In the data rows, the value 128 means zero.
Here are some points, each followed by its number:
[111  96 160 140 122 141 122 130 175 173 110 181  88 122  86 101 148  84
 114 110  96 134 164 115 185 173 125  96 154  99 165 113] 0
[180 192  66 145 165 126 122 123  83  97 103 120 139 144  89 113 112 116
 103 114 134  93  81 130 110  95 135 132 115 172 128 204] 1
[ 79 123 122 129  81 192 166 105 119 154 246 124 148 185 205 145 111 147
 135 177 166 196 140 147  43  93  79 194 124 115  89 107] 2
[116 149 146 160 141 101 125 139 138 121 108  83 154 156 161  87 117 156
 114 100 114 188 113 108 105  74 112 133 158 135 143 130] 3
[156  78 160 158  80  93  99 125 134  77 190 143 136 182 141 159 164  83
 172 118 150 172 104  87 147 113  36 107 161  68  59  97] 4
[167 157 154 128  70  64  36 106  37  94 166 119 144 196 102 172 177 150
 157 170 161  53  55  53 179 132  38 115  94 140  83 205] 5
[118 138 159  71 134 161 190 124 182 102  92 116  80 132 182 144 102 143
 140 147 161 152 206 139  82 180 163 106 172 102 130 108] 6
[170 101 145 126 126 107 141 148  94  64 137 129 137 136 148 100 116 138
 131 148 119 172 136 127  72  83 109 136 176 112 138 124] 7
[123 173 123  69  93 140 106  74 168 151 131 128  89 140  92  90  84 149
 103 137 103  64  95  70 134 173 162 141  60 178 108 162] 8
[103 105 126 132 150 108 119 109 122 112 156 165 168 137 134 138 162 106
 172 168 131 117  98 117 137 158 118 147 111 132  71 149] 9
[108 111 158 127 124 140 103 104 153 173 143 112  90 113 158 128 127 129
 158 132  79 142 166 100 109  89  93 127 145 121 149  91] 10
[101 158 112 132 209 114 187 167 131 155  67  89 156 119 111 174 139  96
 145  79 146  85  58 154 130  83 164 115 114 186 112 116] 11
[124 103 183 135 131 177 135 120 185  91 133 135 114 107 155 157 104 158
 121 118 114 157 124 128  93 138 151 136 160  86 126  94] 12
[ 62  92 139 124 149 132 117 149 178 193 144 105 154  74 124 144 105  98
 152 125 146  73  90 101 185 128 136 117 104 189 121  35] 13
[ 90 133  91  98 170  89 131 152 177 181 117 120 163 110 135 126 132  83
 151 103  93  38 109 132 172 194 141  78 161 170  81  73] 14
[116 110 104  90 122 117 105 131 126 123 103 131 151 122 138 132 126 171
 121 112 127  65 107 131 122 129 118 139 130 179 106 100] 15
[116 125 146  99 138 163 154 112 134 119 158 155 106 119 155 126  89 171
 131 164 120 145 157 124 134 128 120 146 149 102 131 111] 16
[120 141 165 130 123 173 122 116 125 129 118 119  87  94 138 134 110 151
 117 164 143 166 133 114 128 165 115 140 166 104 148 132] 17
[108  80 197 108 149 169 100 125 205 174 160 118 131  96 168 156  94 117
 177 137 148 116 169 121 171 160 109 109 153 140 115  27] 18
[110 132 134 149 182 139 150 150 133 114 143 124 149 130 119 119 110 102
 125  87 152 135 138 158 133 148 150 144  52 140 129 107] 19
[ 76 110 139 110 124 132 128 108 120  95 154 125 128 142 195  96 154 139
 190 122 128 132 136 133  91 112 144 141 151 113 129 100] 20
[157 131 120 150 112 105 154  92 154  99 100 143 110 119 107 105 120 121
 113 107 132 114 111 146 137 123 128 144 133 120 124 151] 21
[162 141 143 187 146  67 132 166  48  79 105 108 183 116  88 140 121  91
  44 111 199 146  93 119 162  64 106 166  43 217 138 176] 22
[144 132 173 138 191 153 190 184 158 110  86 107  85 146 135 137 154 143
 104 114 104 164 143 117  92 101 120 100 196 106 106 107] 23
[ 87 138 120 142  98 181 111 109 152 152 128 146  69 117 151 127  96 131
 138 163 103  98 141 114 115 143 118 109 145 116 132  92] 24
[196 126 130 147  95  71  18  94  47 105 185 175 175 171  89 154 141  98
 126 162 160 110  61  82 161  71  11 115  98 143  89 200] 25
[134 146 134 145 125 108  95  74 128 119 155 155 123 158 122 108 144  72
 142 127 160 183 117 121 120 141 118 151 120 177 143 166] 26
New points follow, each followed by the number of its nearest point above, looking only along the 5 directions in which the numbered points spread most.
[136 141 138 128 139 131 161 179 166 140  30 124  85  87  98 139  98 134
 102  89 145  77 136 115 107 135 138 127 111 112 142 150] 21
[ 96 105 115  86 153 151 109 106 165 199 210 144  96 103 122 161  97 170
 160 159 130 105 139 127 162 191 109 201  68 143 125  70] 24
[126  99 181 137  86 166 158  97 142  92 101 178  82 145 123 119 119 133
 106 132  92 156 125 124 155 111 113 105 167 102 108 131] 17
[162 105 131 110 166 131 174 146 158 109 134  88 150  86  70 136 136 135
 126  90 143 126 152 142 136 129 165 121  79 143 131 124] 19
[142 105 171 135 107 120 103 108 145 112 132 108 179 129  80 178 143 124
  95 103 139 122 109 121 145 125  87  81 106 144 117 144] 9
[108  85 182 163  81 129  79 136 129 117 146 123 136 150 173 132  93 133
  77 135 137 163 163 126 127 118  92 177 137  90 151 110] 20
[195 111 167 151 128 145 161 188 113 132  98 167 110 109  90  78 102 118
  75 123 124 153 134 134 188 118 156  77 133 124 139 141] 21
[112 152 100  57 163 151 108 155 187 184  87 145 117  78  75 143 122 162
 189 136  89  34 137 132 127 160 172 100  96 193 117  84] 14
[115 159 161 122  95 127 139 111  99 109 116  95 136 150 129 172 121 152
 124 150 165 140 170 142 113 131 113 128 122 124 132 160] 26
[100  99 131  97 110 155 101  56 159  89 160 156  60 122 139  74 125 127
 155 116  96 154 145 145 147 123 148 114 165  54 128 104] 17
[ 97 157 147 146  97 140 143 118  85 137 117 114 135 116  75 174 126 170
 104 115 154 144 147 148 116  88 138 132  67 155 115 177] 26
[126  98 116 155 148 108 182 134 182 125  87 114 152  94 135 139 140 114
 125  83 140 112  99 131 138 118 115 123 142  94  99  69] 19
[172  96 149 110 112 197 150 114 172 114  99 120  58 113 131 107 129 135
 132 107  71 170 154 145  88 169 146  69 182  89 131  96] 6
[124 131 167 119 107 171 165 129 154  91 160  91 125 123 115 140 105 183
 130 112 169 194 165 140 107  95 151 137 105 139 100 123] 20
[104 164 129  82  98 143 164 100 155 139 143 112 109 130 123 194 146 179
 144 135 136  90 186  87  80 205 131 161 131 137 144 144] 24
[145 165 172 166 128 149 160 124 133 108 137 131 114  95 101 131 134 134
 111 124 131 145 161 124 147 174 123 153  98 140 114 140] 21
[126 151 101 112 152  82 146  78  83  97 166 123 143 129 131 112 148 114
 130 131 154  84  89 129 153 134 163 123 107 130  85 190] 26
[154 116 137  97 116 138 104 104 140 130 155 148 111 113 165 138 140 159
 141 139 102 101 137 110 134 173  99 124 102 104 148 127] 24
[121 129  92  70 176 125 150 192 174 200  62 139 140 108 191  90 122 140
 147 133 103  69 142 140  65 135 171  94 180 153 126  46] 19
[137 121 169 162  89 190 100 138 100 102 152 122 145 164 127 139 141 138
 122 160 142 202  99 122 101 117  97 117  92 129 134 142] 26
[129 115 160 125 129 149 118 136 171  94 118 150 125 134 112 164 138 168
 145 106 123 178 153  97  92 138 135  90 154 117 123 132] 17
[164 110 129 156  81 110  77 120  95  84 139 143 143 160 107 118  99  98
  81 167 167 169 122  96 170 115  82 160 148 115 139 171] 26
[119 122  96 148 159 102 137 165  83 157 150 118 156 171 178 120 110 113
  83 191 126 153  95 151 102  69 119 155 150 117 110 128] 3
[134 111 141 164 133 163 164 109 121  72 186 121 101 160 176 168 162 124
 124 129 113 225 146 152 114 136 140 169 153 103 130 117] 7
[144 155 130 137 123 167 157  64 125 110  96 106 117 109 133  95 121  99
 121 128 153 158 125 147  71 117 183  85 139 131 180 142] 21
[ 75 139 125 139 134 243 190 198 203 224  48 113 107  87 128  49  34 106
 120  75  91 138 162 147  93  94 172  90 136 164  93  47] 6
[ 78  97 111 177 159  94 120 203 144 100 114 153 162  86 171  36 165 111
  60 112 109 128 139 161  93  78 162 127 181 102 143  80] 23
[113 105 139 131 103 128 152 138 120 117 164  80 113 135 171 185 160 161
 168 139 152 193 112 156  94 152 109 123 162  98 102 109] 20
[152 136 159 124 157 127 133 103 106 129 133 104  97 149 128 161 156 141
 143 164 142 136 110 122 171 125  65 152 109 113 110 140] 26
[115 113 132 120 197 135 134  98 113 184 156 130 112 127  99 145 134 123
 172 107 116 105 102 119 112 105 129 134  94 165  97 105] 15
[200 181 105  96 115 128 177 153  48 143 147  93 178 139 131 129 143 165
 148 183 146 114 138 159  72  87 104 136 138 153 181 196] 26
[111  69 178 123 139 116 128 114 198 140 135 145 131 129  96 159 139 160
 145  94  99 121 162 124 159 172  98 166 124  74  83  74] 10
[134 140 105 104  66 154 134 141 145 118  58  95  93 144 155 180 126 151
 158 151 113 163 183 123 122 151 124 149 126 118 178 180] 17
[161 166  74  95 119 146 145 113  85 112 143 107 164 161 136 125 125 150
 122 141 155  77 130 109  82  96 121 140 139 143 167 144] 26
[131  77 122 114 169 126 139 144 137  89 107  76 122 114 126 171 154 162
 106  93 133 189 117 171 149 105 127 126  81 143 126 109] 3
[103 137 147 118 124  98  52 149 118 173 143 110 209 124 145 181 152 121
 130 138 160  92  93 105 141 122 127 123  49 174 110 117] 9
[151 119 132 126 142 134 176 122  78 108  97  84 111 175 124 188 138 115
 109 164 155 194 123 148  79 109 160 121 117 113 173 169] 3
[134 132 134 126 154 177 122 100 109 183 132 139 156 131 116  90 103  75
 144 146 116  93 142 123 154 104 103 101 105 140 102  99] 15
[164 126 136  73 118 139 134 133 106 123 110 116 111 162 108 174 113 170
 141 142  83 141 150 155 120 112 110 120 101 146 130 199] 21
